(in the rows, 128 means zero)
The rows of X fall into a few groups, which share some directions, and each row is roughly a mix of its group's hidden directions.
X:
[[146 129 120 128 170 135 160 125 124 148 180 168 160]
 [123  91 149 151 102 138 124  69 108 129 149 166 134]
 [134 106 118  97 117 123 146 105  85  88 157 108  87]
 [146 147  97 165 126 142 124 180 130 153 103 158  99]
 [112 200 116 156 124 119 103 130 160 105 121 118 139]
 [122 111 162 121 103 151 100  91 137  76 149 114 101]
 [163 118 114 131 102 144  56 143 126 140 122 142 102]
 [125 135 102 115  67  91 173 107 123 116 117 117 122]
 [112 202 118 153 120 139  95 136 153 111 120 118 140]
 [148 145 119 119 150  98 121 156 143 161  89 139 182]
 [137 119  91 154  87 120 151 128 121 150 113 173  87]
 [127  99 123 141 106 153 105 148 110 175 124 166  85]
 [114 181 141 129 117  93 121 139 129  77 138 161 148]
 [116 190 149 126 114 113 152 146 103 106 135 171 137]
 [ 99 139 148 116  69 127 167 105 106  96 131 111 134]
 [ 97  81 112 101 163 106 151 123 108 104 147  96 143]
 [108 134 139 126  78 130  91 141 130 108  86  93  98]
 [147 151 112 147 175 132 140 134 153 183 107 127 159]
 [130 119 149 126 171 171  83 169 134 152 111 133 133]
 [121 150 101 112  98 133 160 131 105 149 161 141  70]
 [109 154 144 115  58 141 141 109 115  95 120 108 118]
 [105 130 152 105  63 130 151 139 107  90 122 106 117]
 [144  54 143 110 139 128 153 144  99 150 134 137 112]
 [146 108 136 113  89 152  59 138 127 121 138 134 100]
 [100 131 151 137  95 120  88 144 142 102  81  95 109]
 [168 161 142 132 170 136  84  96 123 108 143 109 140]
 [146 163 130 167  99 131 104 129 100 125 108 175  96]
 [126 134 129 140 128 141  57 152 138 132  85 106 106]
 [140 125 142 122 159 158 142 150 144 153 172 177 156]
 [ 97 148 153 123 111 122 138 103 133  70 142  89 156]
 [130 139 130 104  77 136 168 100  90  97 150 116 117]
 [ 97 112 157 133 118 120 151  82 118  74 141 103 116]
 [162 161 159 162  73 136 114 135 143 107 109 139 131]
 [104  97 159 139 167 149 102 144 126 157  90 126 162]
 [109 135  88 139  97 123 164 141 108 143 148 150  74]
 [ 93 108 128 131  74  88 132 137 116 112  95  95 120]
 [127  69 127 127 115 134 152 114 100 161 136 165  93]
 [145 190 145 145 142 138  92 140 154  99 124 109 153]
 [163 104 121 130 117 153 145 103  94 158 161 174 116]
 [152 118 164 112 170 119  86 118 145 107 120  99 164]
 [157 144 117 119 128 125 106 173 127 179  96 157 152]
 [118 155 128 139 147 118 107 197 152 123  99  98 128]
 [149 130 124 148  80 140 128  81 113 130 151 173 103]
 [129 135 166 114 138  97 112 116 135  79 107 123 181]
 [186 143 134 124 156 137  81  87 132 114 121 112 123]
 [117 167 176 160  90 144 131 132 148  93 106 120 139]
 [120 122 145 117 102 130 130  89 112  68 154 119  88]
 [104 102 149 107  62 121 157 128 107 109 112 108 120]
 [102 142 149 120  71 113 168 105 126  87 125 116 133]
 [135  90  94 150 111 108  79 144 162 142  96 133 130]
 [165 166  93 132 160 126 134 108 127 118 180 140 107]
 [ 92  81 177 128 105 125 119 140 137 120  84 113 133]
 [135 135 170 139 154 117  90 122 126 120 102 114 189]
 [148 109 160 137 151 124  84 107 142  96  98 110 170]
 [138 156 104  80 129  80 165 142 102 109 137 139 135]
 [170 163 143 149  79 142 160 123 137 143 114 159 140]
 [130 158 110  98 134 108 142 172 140  93 120  76 117]
 [159 174  90 135 162 114 151 145 114 167 119 148 133]
 [159  63 117 100 144 117 155 149 104 150 125 131 116]
 [139 182  95 123  84 112 149 117 120  98 157 126 117]
 [109  73 166 139 154 127 110 121 137 142  79 120 143]
 [165 132  97 136 192 129 117 122 152 161 137 149 123]
 [138  58 140 109 143 136 159 119  96 149 141 145 115]
 [144 109  98  98 188 118 125  92 118 148 157 135 137]
 [134  92 113 130  96 140 125 166 107 166 117 153  82]
 [ 93 123 154 116 160 114 104 168 144 103 117  78 128]
 [ 96 103 131 158 152 145 123 122 171 168 130  92 154]
 [118 142 173 154 138 124  84 101 153  99 119 116 166]
 [105 108 148 151 107 148 122  87 119  85 153 111  87]
 [158  97 112 127 116 145  92 171 123 167  93 149 131]
 [122  86 140 136  93 160  99  99 126 124 139 107  79]
 [133 124 147 150 186 126 117 104 137 120 119  92 178]
 [161 139  99 146 145 142 109 155 128 162 121 166  79]
 [125 110 108 142  97 129 172 163 112 158 121 157  85]
 [ 92  67 142 106  96 119 114 142 107 139 130  94 137]
 [140  52 144 104 119 117 156 121  99 138 140 132 121]
 [119 192 129 158 165 146 144 125 128 156 162 130 134]
 [177 167 108 117 120 134 100 148 110 116 132 172 100]
 [146 129 131 147 108 141  64 166 140 129 107 166 137]
 [129  51 131 106 133 119 160 130 100 151 131 135 124]
 [ 76  90 146 146 123 143 129 105 161 137 146  85 131]
 [115 134 167 109 119 128 125  95 109  65 158 111 122]
 [150  95 144 123 194 160 113 145 120 152 143 147 134]
 [101 135 154 112  56 139 134 137 117  97 120 109 114]
 [135 171 120 129 124 122 167  86 126  94 178 133 120]
 [106 141 156 115 161 118 132 121 140  86 136  82 172]
 [108 138 143 107  61 133 159 116 103  96 124 106 121]
 [ 75 148 148 147 119 108 126 173 153 110 107  95 125]
 [169 171 153 156  89 157 104 128 142 126 110 150 128]
 [122 150 102 118  68  99 172 107 117 109 137 116 119]
 [176 175  99 130 133 120 129 134 114 106 124 174 103]
 [150 105 112 137  92 139 159 104 103 159 143 177 109]
 [138 191 111 130 120 112 158 110 137  87 163 133 127]
 [147 126 121 131 166 150 147 111 137 165 171 172 154]
 [135  89 153 135 189 153  89 146 131 149 127 134 124]
 [152 158 115 150 185 142  78 137 151 140 127 141 131]
 [132 115 146 136  99 133 148  60 111 111 161 150 147]
 [148 106  89 109  84 124 114 147 107 143 126 146  76]
 [140 102 139 127 170 138 163 108 116 142 179 160 150]
 [142 195 102 141 103 115 119 112 149  96 151 133 115]
 [112 203 116 152 116 128 107 120 154 103 127 119 144]
 [121 151 173 143 165 131 108 101 144 116 130 102 177]
 [112 147 131 137 110 123 171  71 121 141 137 112  80]
 [159 121 107 131 186 152 100 140 140 172 137 148 122]
 [129  76  95 119 159  76 136 125 115 138 152 123 151]
 [141 116 108 149 194 127 100 136 144 172 127 145 141]
 [124  87 128 147 152 109  95 121 137 155  67 115 138]
 [123 148 148 109 162  92 164  94 125 106 125 100 167]
 [135 142 160 121 158 121 101 118 147  88 124  90 177]
 [125 150 107 128 103 102 149 172  81 148 116 168 121]
 [100 129 136 125 166 113 116 185 149 117  99  90 117]
 [143 169 107 138 147 110 132 169 131 166 107 162 160]
 [142 176 115 136 112 109 152  99 137  87 174 142 125]
 [130 114 130 130 167 121 178 111 123 144 166 159 169]
 [159 125 127 135 126 167  65 165 143 137 127 154 129]
 [129 162 145 106 134 118  97 131 148  84 128  76 157]
 [105 143 137 130  80 113 102 139 134  96  83  93 108]
 [ 93 126 148 121 131 106 133 173 141  89 110  75 128]
 [131  89 136 123 162 149 100 137 144 172  77 121 120]
 [108  85 154 134 123 137  87 160 135 153  80 125 141]
 [144 122 150 131 188 173  81 137 121 134 131 126 117]
 [125 129 171 136  67 140 161 103 121  91 130 125 135]
 [150 131 110 153 199 119 104 126 150 151 133 150 145]
 [120 152 124 121 134 108 125 181 147  88 105  79 121]
 [121 103 103 162 107 143 120 164 151 174  97 155 119]
 [134  62 130 108 128 126 171 158  97 149 131 128 123]
 [117 154  99 129  61  98 155 100 144 126 119 124 124]
 [119 173 156 130 129 126 110 101 149  80 139  97 162]
 [104  66 143 111  98 121 151 140  99 149 100 114 137]
 [106 115  80 111 166  98 165 118 115 143 162 123 145]
 [127 103 143 149 104 135 123  59 111 107 151 159 121]
 [107  79 148 139 126 153 133  89 141 153 125  80 116]
 [129 194 110 146 127 128  79 138 160 125 111 123 132]
 [156 169 127 108 105 125 119 165 102 113 124 184 118]
 [110  63 146 119 131 121 127 117 122 141 105  81 156]
 [126 105 135 117 143 126 187 120 106 138 174 154 161]
 [102 126 139 108 167 112 127 171 139  97 118  74 132]
 [120 148 128 132  89 130  76 148 138 110  86  99  99]
 [115 142 150 106 127 109  97  83 150  92 128  92 163]
 [124 137 109 177  93 132  95 141 148 122 116 172  96]
 [ 91  74 126 104 147 100 157 131 108 111 149  98 131]
 [122  99 143 147 171 128 137 126 132 155 170 167 168]
 [ 98 122 144 128  77  93 155 119 104  83 129 105 130]
 [122  62 114 121 101 119 143 149 104 146 113 141  90]
 [148 112 126 143  91 163  99  97 104 144 139 173 102]
 [120 190 152 137 126 126 143 108 122  80 154 152 118]
 [156 111 117 147 109 139 104  97 116 173 137 183 121]
 [119 115 143 105  58 127 160 110 103 101 124 114 116]
 [117  73 130 101 137 121 183 104 101 129 149 130 116]]

Here is one row of each group, with its name. Which group are the others in?
[141  73 136 114 145 137  99 100 154 133 116  78 142]
(92)
[ 98  74 135 137 105 136 131 128 113 152 111 156  77]
(17)
[163 141  99 141 199 130 109 127 140 149 145 146 128]
(85)

[155 181 131 158  80 151 139 142 138 117 110 148 109]
(17)
[139 100 133 126 171 140 156 126 127 161 170 167 156]
(85)
[175 125 112 117 134 169  81 166 135 145 131 152 118]
(92)
[157 104 104 155 111 122 143  90 111 153 141 184 125]
(17)
[124 136 125 108 116 147 144 100 114  97 181 116  75]
(92)
[157 112  95 143 114 143  92 169 132 165 103 159 114]
(92)
[ 97  84 146 128 139 147 111 144 128 176  83 116 140]
(85)
[145  68 128 112 157 123 155 160 110 170 124 136 136]
(17)
[ 78  97 128 119 150 101 137 125 117  86 154  96 106]
(17)
[142 172 104 123 119 117 156 142 120 104 192 148 130]
(85)
[147 110  94 141 124 140 142 152 111 182 122 173 100]
(17)
